A state moves one step at a time under one of 7 hidden systems, and each row is a state written as 18 numbers. Each run below is a few steps of one system.
G, trace 1 (11 x 18):
0:   3   9   4  14  -9  -1   9  -9   2   1  -2  -6  -6   2  -8   7  22   0
1:   3   9   8  12  -2  -6  -8  -7   0   3  -6  12 -15   6 -11  -9  -9   1
2:   1   5   3   4  -2   7  -3  -4  10  -8 -13  -1 -10 -21   6   2  -7  -2
3:   8  -2   7 -14   8 -11  -7   1  -6  -1   8  -1  -9 -13   1   6  -9  -1
4:   8   7   5 -10  -3  -5   9   9  -4   3  -5   2   9  -3  17   1  -3  -1
5: -12  -6  -5 -11  -9 -13   6   1  -1  -7   1   9   4   7   4   6   3   0
6: -14 -12   5   0  -5   0   4  -3  -4   0  -3 -12   3  12   4 -12   1   0
7:   3 -17  -2  11   5  -2   8 -11   7   4  -3  -4   5   7  -6   2   1   2
8:  -2   3   6   3   0  13   4  -7   8   9  -1   0   2   5 -17   5  -8  -2
9:   3  11   4   8  -2   7   1  -5  -2   1   1  -6  -9  -9 -12   7  11  -3
10:  13  14   7   8   2  -7  -8   0  -3   1   0   7 -12  -2  -2  -3  -3   2
V, trace 2 (11 x 18):
0: -12   1   7  -1  -6  17   1  -4   3   8  -6   1   5   5   1  -1  -4 -10
1:  -5  -9   0   4  -4 -10  -3  -9  -4 -10   3  -5  -9   4  -1   4  11   3
2:   5   4   9   9   3   7   2  -1   1  15  -4  -3  -6  -1   0 -12   3  -3
3:   2  -2   1  -4  -2  -2   0  -6   4   4   5  12  -1   2  -3  16   6  -4
4:  -4   3   7  -9   0  -1  -7   4 -10   2   5  -3  -9  -5   4  -7   0  -1
5:   3  -1  -2   2  -3  -6   5   1   7   3  -4   4   6  -2  13  -2   8  -8
6:   1  -5   2  -7   5  -6  -5   0   8   4   7   5   0   5  -7  -4  -9  -1
7: -11  -4  -1  -7   0   5   3  -1   0  -3   1  -9   3  -9   1   3   2  -9
8:   5   1  -1   6   2 -15   8   0  -2  -2   0  -7   1   2  -3  -7   3  -1
9:  -4   8   0   3  -1   5   5   1   8   7  -3   7   3   3 -11  -3  -6  -5
10:  -8   1  -4   0  -2  -3  -4  -5  -6 -10   0   2  -7  -5  -6   7   1  -3
T, trace 3 (11 x 18):
0:   0   9  -7  -8  11   3   3  11 -38   7  10  -6  -2  -5  -7   4   5   4
1:  18  13  -2  15  -7 -11  12   1   2 -11 -11  -8  13  -2  16   8  12  -5
2:   0  14 -14  -1  -4   0   4  12  -2   1   1  24  -1  12 -11   3  -5  17
3: -13  11  -7   4  -6  10 -15   3 -16 -21  -5  -8  -2  -6   9   1   2  -8
4:  16  -7  -9   5   8 -13   6   8  -4  -8  -1 -12  -1  -4   4  -6  -4  22
5:  13  10  -3   5   4  18   0  -1  -2   3  -7  11  12   4  -1  18 -12   2
6: -11   1   1  -9 -13   4  -2  -2  -6 -17   4  -7  -7   4   2  15   9  11
7:   8  -7  -2  16   5  -2  -4   1 -16   1  -6  -4  -3  11  11 -14   6   9
8:   9  -2  -9   9   1   9  -4  -3  23  -6  -5   8   6   3  -2   8  -8   6
9: -10  -4   1 -10   0  15 -13  -2 -10  -3  12  -4 -10   1 -10  11   0   7
10:  10 -11   6  10   3  -2   0  -5  -6   0  -2 -18  -2  -1  16  -4  15   0
L, trace 4:
0: -10   4 -11  -2   2   8  -1  -2 -13 -10  -1   1  19  14 -13  14 -16  -7
1:  -3  -2  -4   1  -8  -1   6  -7 -10 -21   1 -16  -2   6  -6  20   9  15
2:  15   7  -4  25   6   7   7  -4 -14   1 -11  -3   0   9 -13   4  -2  12
3:   7  10  -5  10  -7  11  -5  -5  19 -11  -5  11  -5   1 -12  14  -7  11
4:  11   6  -2  -1   6   1 -16   5  -9 -12   1   1 -19 -11   1   1 -10  19
5:  25   3   2   5   3   1  -7   7   6  -1  -5   2   8   5  22  -2  -5  10
6:   5  -5   3 -16   1  -2  -1   7   9   9   6  19   3  13   3   0 -14  13
7: -12 -11   2 -14  -4   8 -17   4 -12  -6   6   0   0  14  15  -4  -3   4
8:   3 -25   4   2   5   2   3  -5  -3   8   5 -14   6  16   9  -4  11   8
9:  -4 -10   6   3   5  18   0 -10   6  19   5   2   6  15 -17   4  -2  -6
10: -11  -1   8  -3  -5  17 -12 -10   1  -1   8  -7 -17  -6  -8  11  14  -2
G, trace 5 (11 x 18):
0:   0  -1  -8   1  -3  -1  11  -2   8  -7  -2  -2  -3  -5  -8  11   4  11
1:  -2   4   7   1   3   2  -5  -3 -18   2  -1  -2  -4   5  -6  -1  -8  -2
2:  10   4  -2   8  -3   1   4  -1   4  -7  -7  -4  -1  -3   5   5   3   9
3:  -3  -1   0  -6   2  -1  -4  -2  -8   0  -1  11  -7   1  -4   5 -11   4
4:   1   1   4  -2  -4   7  -2   1  -2  -6  -3 -10   1  -3  11   3   2   3
5:   5  -8   0  -4   4  -7   0  -1  -5   3   3   5  -4   4   2   4   0   7
6:  -3   0   3  -2  -5   9   0  -1   2   1  -5   3   6   7   7   2  -4  -1
7:  -4  -8  -1  -3  -1   2   0  -4   1  -1   5  -2  -5   0  -1   4   9   4
8:   5  -2   8   4   2   3  -4  -2  -2   8   1  -1   0   9   2  -5  -1  -1
9:   2   0  -2   4  -2   5   2  -3  11   3  -2   6  -1  -3   0   5   4   0
10:  -4   2   5  -4   0   3  -7  -2  -1   3   4   1  -6  -2  -4  -1   1  -6
D, trace 6:
0: -12   4   3  -5 -16   7  -5  -5  21 -15   0  -4   1  -4   4  10   6  -9
1:  -5  -3  -6  -8   8 -10   6   9 -22   9   7   1  -7  -3  -2  -8   7   6
2:   5   8   0  10  -4  -7  -4  -1  13  -6  -5   1  13   7   8  -8  -2 -16
3:  -8 -11  -8 -14   5  -2  10   0   7   4   4   2  -2 -12 -12   8  -6   4
4:  -3   8   4   7   0   0  -3  -1 -18  -6  -2 -16   5   3   1  -2   4 -11
5:  12   4  -4   4   0  -9  12   5  16   4  -1   2  -1  -7   1  -2   7   7
6:  -5   7  -3   0   3   1  -3  -3  -7  -4  -5   9   3  -2 -12   7 -18  -7
7:  -4  -2  -2   0  -4   4  -1   1  -1 -11  -2 -16  -7 -12   9  -1   9   4
8:  17   5   0   2   9 -12   2   6  -8   6   0   4   2   3   4  -6  -6   5
9:  -4   4  -1  -3  -7   7   1  -3  15  -9  -8   4   6   1  -2   8 -13   0
10:  -8  -9  -3  -6   1   2   2   0 -17  -5   2  -8  -7  -2   0   6   4   9
Y, trace 7 (11 x 18):
0:   0  -7   6  -8  -1 -13 -10   2  -1  -4  12  -5 -18   3   2 -12   3  15
1:   3  -3   6   4   5  12   4  -3   0  14 -15   3   2 -10  12   0  -5  -7
2:   3  -2  13 -12  -5 -14  -2  -3   6   0  12  -2   0   9   2   3   4  -2
3: -13   2   3   0  -1  10   4   2 -11   9  -7  -2  -2  -2   3 -11  -2  -5
4:  -1 -11   2   4  -2 -10   4 -10   8  -3   0  -5   5   4   2   3   7  -8
5:  -6   1   0   0   3   0   2   3   3   9   1   3  -5   3 -12 -13  -8   2
6:  -4   0   1   1  -1   1   3  -9   6  -3  -3  -3  -3 -12  -5  10   4  -9
7:   5   4   1   4   3 -11   4   3  -4   0   1  -5  -9  -3  -4 -10   0   8
8:   1   7  -1   2  -2  -2   4  -1   5   1 -10  11   2  -8   4   3  -5  -6
9:  -2   3   3  -7  -2  -8  -7   2   0 -10   4  -4  -4  -3   3  -3  -4  -1
10:  -1  -5  -3  -1   4   2   5   4  -4   1  -7  -6   5  -7   9  -4  -5   0
T, trace 8 (11 x 18):
0:  -8   4   7   0  -9   8  10  -7   6  -1   5 -22   8   4 -10   7  13 -10
1:  -1  -9  -7  11   5 -14  10  -4  -6  12   3   7  -5   6  -9  -5  18  -2
2:   3  18   0  17  -3   4  -4  -5  16   2  -4   7  -4  -4 -12  -7   3 -13
3:  -7   2  -8 -11   2  -3  -3   7   2   0   8   5 -16 -21  -6  -2   8   0
4:  16  13   9  -1   7  -8  -7   5  -9   5   2  -6  -1 -11  11  -7  -1 -10
5:   6   7  -2 -15  -3  -2  10  13  14   6   0   9  11  -5  11   3  -2   3
6: -10  10   1 -14  -5  -2  -6   6 -14  -4   5   6   9  12   3   0  -8  -8
7: -10  -3  -8   1  -4  -6  11   7  -3 -11  -7 -15  13   4   7 -13  -2   0
8:   4  -3 -12   8   9  -7   8  -3  -4  -1  -6   4  12   7 -14   3 -14   0
9:  -9  10  -2   5  -6  11   9  -6  -4  -7  -5  -8  -1  -4 -17  13  -1  -1
10:   2  -2  -2  10   0 -10   6  -6 -15  -3  -5  -1 -16  -8  -3   4  12   7
K, trace 9:
0:  -5   6  -3   0  -5 -10  -8   0  22  -8   8   2   5   3  -7  -9   0 -14
1: -14  -8 -16 -13   5   1   6   6   1   0   8  -5   2 -14  -8   2   6  -3
2:   7   9  -2   6   6 -14   8  -1  -3  -4   1 -14  12  -4  -9  -2  -2 -17
3:  -2  11 -13  -3  -3  -8  13   9  13   0  -5  16   4  -7  -5  -1  -5   0
4: -13   9 -10  -3  -4  -7  -5   2 -14 -18   1  -2  -4  -6  -7   4  -2  -4
5:   8   2  -5   5   4  -8   9   5   2  -9  -8 -14   0 -17   5  -7  -4   7
6:   8   3  -9  -2   7 -12  -3   3  -2  -6  -3  14   5   2  -3   3 -20   3
7:  -7  11  -4  -9  -8  11  -1   8   0 -15   0  -7   2   0  -2   5 -10  11
8:   5  -7  -6   4   5  -4  10   2 -18  -5  -7 -13   5   1   6   1  -3  12
9:  10   5  -1  13  -1  -3  -1  -2   9  -5  -9   6   5  14  -3  -4 -14   8
10:  -9  -2  -9  -2  -4  15  -4   0  -2  -6  -1   6  -7   4  -8  10  -4  16
D, trace 10 (11 x 18):
0:   2  13  -6  10  -1   4  -4   1  -3 -10   1 -12   5   0  -4   0   7  -7
1:  11   4 -11   3   7  -3   6   7   4   4  -1   5  -1 -13  -1   3   6   4
2:   3  11  -5   2   4   4 -11   2  -4 -10  -1   1   3  -4  -4   4 -12  -5
3:   0   0  -6  -7  -1   6   0   7   0  -5   0  -7  -2 -12  10   3   3   8
4:  10   6  -2  -2   4  -7  -3   7  -9  -4   2   2   7   7   5   1  -7   4
5:  -4  -2  -8  -2  -6   5   4   3  10  -8  -5   1   8   3   3   4  -5   7
6:  -2 -10  -7   1   5  -2   0  -2 -13  -4   2  -4   2   6  -1   4   1   5
7:   8   0  -4  13   1   3   1   1   6   0  -1  -7   8   8   0  -6   4   3
8:   5  -4  -4   3   6   5   3  -5   3   6   0   6   2   0  -9  11  -3   3
9:  -1   6   1   6  -1  14  -7  -2  -5  -3   1  -6  -5  -1  -5   3   3  -1
10:  10   3  -1   3   3   3  -3   4  -1   6   0   4  -6  -5   7  -1   8   4
K, trace 11:
0:   7  11   2  -9   5   3  -2   2  17  -8  -7   0   9 -20   0   6 -28  -8
1:  -5   6   0 -24  -2  -7  12   9 -19  -5   2   2   4  -2   0  16 -12   9
2:  -5   9   2   6  -9  -5   8   6 -11 -13 -16 -14  10   6  13 -14 -10   1
3:  -3 -15 -10   2  -2 -13   8  -3   8 -12 -10  10  -3   8   2   0 -12  19
4: -10  -2  -3   4   2  11  -9  -5  -3 -12  -1  -9  -6   5 -17  -3 -19   8
5:   9  -5   0   6   6  11  15  -6  -3   3 -11 -11   2  -8  -6  16  -7  11
6:  12  15   8  11   0  -1   4  -4 -12   7  -9  12  -2  12  -8   4 -11   5
7:  -6   9   2   4 -13  15  -4   0  -1  -4 -10  10 -13  -2   9   7   4  10
8:   6  -8   7   4   4  -3 -10  -5 -18  -1   0  -7 -16  -2   9  -2   5  10
9:  16  -5  10   3   6   6 -11  -1  11   7  -3   2   1   3  12  -6  -9   2
10:  -1  -7   5 -16  -1  10  -8   0  -1   6  11   7   2  13   3  10  -2   5
V, trace 12:
0:  13   1   3   2   5  -8  -5   3  -3   0  13 -14  -5   2  -3  -7  10   6
1:   0   2  -3   1   4   8   8   4   0  18  -3  10  10   1   1  -1   4  -8
2:  -4   2   0  -8  -2  -6 -13  -2  -5  -9  12   2   1   9  -6   7   1  -6
3:  -7   0  -6   3   1   3  -1   7  -2   1  -3  -6  -3  -8   8 -16   8  -4
4:  11  -1  -3   8   6 -10   0  -6   9   2   1   7   7   3  -4   3   0  -8
5:  -6   3  -3  -9   3   9  -4   4   2   3   9   0  -3  -5 -11   0  -4  -1
6:  -2   3  -6   1   1  -8   3   1 -11  -6  -3  -6   4  -8   7   3   5  -8
7:   8  10  -2   6   0  -6   2   7   8   3   0   4   3   5  -4 -12  -3   3
8:  -8  -3  -7  -4   1   6  -3  -2   3  -2  -2  10   2  -4  -5   8  -8  -5
9:   2   3  -2   0   2  -4  -5   1  -6 -13   2 -14  -5  -9   2   0   0   2
10:   8   4  -5   8   3  -2  11   5   4   7  -7   3   6  -2   1  -5  -1   4
Y, trace 13 (11 x 18):
0:  -1   0   6  -5  -1  -9  -4   0 -11   4   5   8 -18   0  -1   0   7   7
1:   4   4   9  11  -4   8  -2  -3   3   3 -12   0  -3  -3  12  -7   1  -5
2:  -1  -8   4 -10  -2 -12  -2   1   6   4   5   8  -4   1   9  -3   5   0
3:  -4   0   9  -2   3   7  -6  -1  -3   8  -2  -4   0  -1   3  -9  -7 -10
4:  -4  -8   3  -6  -2  -5   9  -2   5   4   4  -8   5  -1   3   2  10  -6
5:  -4   1   3   3   3  -5   4  -2  -6   9  -1   0   2   7  -9  -9  -5  -6
6:  -9   2  -2   2  -6   0   6  -4  12  -2  -2  -1  -1  -5  -8   1   5  -8
7:   0  -1  -4   5   5 -10   0  -2  -4  -2   0  -3  -9  -6  -9  -6  -1   0
8:   6   6  -1   6   1  -2   5   0  10   1  -8   3  -1 -10  -2  -1  -4  -1
9:   2   7   0  -7   0 -10  -3   3  -2  -5   2   4  -6  -8   0   2  -5  -1
10:   1   5   0   0   0   0   0   5  -5  -6  -7  -7   2  -7   9  -4  -6  -1
L, trace 14:
0:   8 -10 -12  18  11  -5 -11  -6   5  -2   4  -2 -14 -13   0  -5  20  -1
1:  17  15   2   3  10   8   0   7  19  11   4  -6   7 -11  -9 -10 -10  -6
2:   1  10  -2 -19  -2  -1  -5   8   3   2   8  18  -2 -17   8  15   5  -7
3:   2  12   4  -5  -5 -14  -2  15 -14  -2   6  -7   0   7  13 -20   7   0
4:  -6 -10 -15   1   0  -2  16   7   8   9  -6   9  17   7   9  -9   6  -1
5: -18  -8  -8 -10   2  -7  -6  -3   1  -6  12  -1   5   9 -18  -2  -8 -10
6:  -8  -7  -6  -1   2  10   5  -2 -14  -9   0 -26   6  -7   2   8   9  -2
7:  14   6   2  16   4  -5  13 -10  -4   8   0  -4   6   7 -15  11   9  -5
8:  -8  21  -3   4 -11  15   4   0   6  -3  -6   8  -7  -4 -18   7  -3   2
9:   4   6  -9  10   0  -7 -12   2  -8 -16  -3   2 -19 -15   5  -1   9   6
10:  22   9  -4  11   8  -7   4  10  11   0  -7  -3   8  -4   6 -14 -11   7

Which system made each of these runs?
trace 15, 2 rows:
0:  -7   0   9 -16  -6   1   3  -6   7   1   3   3   2  -9  -2  18  -1 -12
1:  -5   2  13  -4  -5 -12   6   2 -12   7   1  -5  -8   6   4 -13   6   0
 -> T
trace 16:
0:  -3  -7  -2 -11   1   9  -2   3  13   7   5   4  -6 -15   8   5   9   0
1:   4   1   8  -6   6  -9  -7  -1 -12   4  10  -7   3   3   1  -2   3 -13
 -> K
trace 17:
0:  -2  -2   2   6  -1   2  -7  -5 -11   1   2  10 -13  14  -8   1   1  11
1:   2  -1   4  10  -1  19  -6  -5   3   1  -6  -9  -7  -5   5   0   5   2
 -> K
trace 18, 2 rows:
0:  11  -2  -2   5   5  12   1   4  17   6  -3  -6  10  -1   6  -3  -2   3
1:  -4   1  -8  -8   4   4  -2   0  -1   7   9  12   0  -5 -10  11   5  -6
 -> G
trace 19 (2 x 18):
0:  -8   0   5   3  -3  13 -16   1  12   8  -5  19 -18  -1   1 -16 -11   4
1:  -7 -19  15 -15   2   7 -19  -5  -7   6   3   3 -10  -4  20   0  -1  -5
 -> D
trace 20:
0:   4   4  -3   1   3 -18   1   2 -12  -8  -7   5  12   5   7  -2 -14  -8
1:  -8  -3  -3 -10  -8  -7  14   1   3 -11  -8  -2  12   6   3   5 -12   7
 -> L
trace 21:
0:  -3   2   0  12  -7   3  11   2   6 -10 -25  -6   1  -2  11 -16 -17  12
1:  -3 -18  -2 -19   1 -16   0  -5   9  -9   0  15  -1  -3   4  15 -16   6
 -> Y
trace 22, 2 rows:
0: -17 -16   1 -11  -7  15   4  -8 -11  -3   3  -8  10  15   4  20   7   2
1:  -1  -4  12  12  -5  -2  -2  -2 -14   0   1 -21  -4  19   7 -19  14   5
 -> V
trace 23 (2 x 18):
0:  -1   5 -11   9   2  -1  -2   7 -14   0  -4   8  -6  -1   4  -9   6   2
1:   9   2  -2   6  -1  -3 -10  -3   7 -12   0  -2  -5  -5   5   3   4   2
 -> K
trace 24:
0:  -3  -5  -3 -10   2  -6 -10   4  12   0   9   9  -3  -1  -1  -6  -4  -1
1:  -5  -3   0  -5   2   5   0   5   0   7   0  -5   6  -7  11  -8   5 -11
 -> G
trace 25:
0:  -4  -4   2   3   4 -25  -8  -6  -1   0  -5  19   4  11   2 -15 -15 -19
1: -21 -13   1 -19  -7   2  11   2  10 -11  -7 -16   6 -10   9  -4 -13   2
 -> L
trace 26 (2 x 18):
0:  -1  12  -2  -5  -2   6  -5  14   7   4   9  -1   7   5   4 -14   3  -4
1:  -5  -7 -12  -9   3  -3   1   8   0   4  10   5   2  -3   5  -2  13  -1
 -> L
trace 27, 2 rows:
0:   1  -1 -12  -2  -1  -7  -6   3  -7 -19   7  -4   8  14  -4   8  -3   9
1:   1   1 -12   9   2   9   7   9   3  -6  -3 -14   7   3  -4 -10  -3  13
 -> K
trace 28 (2 x 18):
0:  -9 -14 -10 -11   0  -8  -8  -3  -7  -8   7  11  -3   1   5  14   7  -2
1:   8   9   9  11  -1   5  -4   3  -2   0  -1 -18   1  11   1 -17   0   3
 -> T
trace 29 (2 x 18):
0:  -3   1   8  -3  -3  25 -13  -1   2  10   6  -1   8   4  14   5  14 -18
1:   0 -15  -1  -8  -1 -17  -5   2  12  -2  18  -6   2  13   4 -10  14   3
 -> T
trace 30, 2 rows:
0:  -3   9 -12 -10   0  -9  12  13   0   4  10   2   0  -9  -8  -2   9   1
1:  -2  11 -11   6   1  -9  -2   4  -5 -11  -3  -3   9  -6   4  -5   2 -17
 -> K
trace 31 (2 x 18):
0:   7  10  -9   4   3   1  -5   3 -27 -13  -7   5  -1  -2   5  14  -5   8
1:  14  13  -6   6  -4  10  -5  15   4  -6  -4   3   1   5  14  -6  -1  18
 -> V
trace 32, 2 rows:
0:  -5   7  -4  -9 -10 -11   4  10   3  -3   5  10  -6   6   0  -6   4  10
1:  -7  -3  -2   7   3   7 -11  -5  -8  -7 -10   1  -3  -7   6  -1  -7  -9
 -> Y
trace 33:
0:  -7   8  -3   3  -3   6  -6   8   1  -3  -9   5  -5  -4   6 -15  -8   0
1:   5 -14  -5  -3   5 -14  -3  -1   8  -5   1   3   0  -7  10  -1   0   1
 -> L
trace 34:
0:   8  -1  -1   4   9   9  -1   1 -13   9  -3  -2   7  -1   8   3   1  -4
1:   5   3   1  -2  -7  -3   3  -2  13  -7   3   0   5   7  -1  10   3   5
 -> T
trace 35, 2 rows:
0:   1   2  -6   5   5   2  -2   4   1  -2  -8   0  14   2   7  -9 -13 -10
1:  -2  -5 -13   1   1   1  -2   0  11 -12   4  -5   5   3 -11   4  -1   5
 -> V
trace 36, 2 rows:
0:  -3   2   4   0   7   1 -11  -7   3  -2   5  -8   0  -7 -13  -1 -11 -18
1:   1   5   6  -6   0   5   8   5   0   8   1 -13  -2 -18   6  -1  10  -4
 -> D
trace 37 (2 x 18):
0:   0   2 -13   5   0  -8   4   3  10  -8  -4   9  -4  -5  -5  -3  -4   8
1:  -1   6  -9   0   5   2  -7   1  -8 -12   2  -4  -3  -8  -9   5  -8   2
 -> K
trace 38, 2 rows:
0:  -4 -13  -5   3   2   0   3  -1   7  11  -3  15  -4   9  -1  -9  -2   8
1:  -2  -3   9  -4   1  11 -12 -11   0  -4   3  -8  -1  -1  -1  12  -4  -9
 -> V
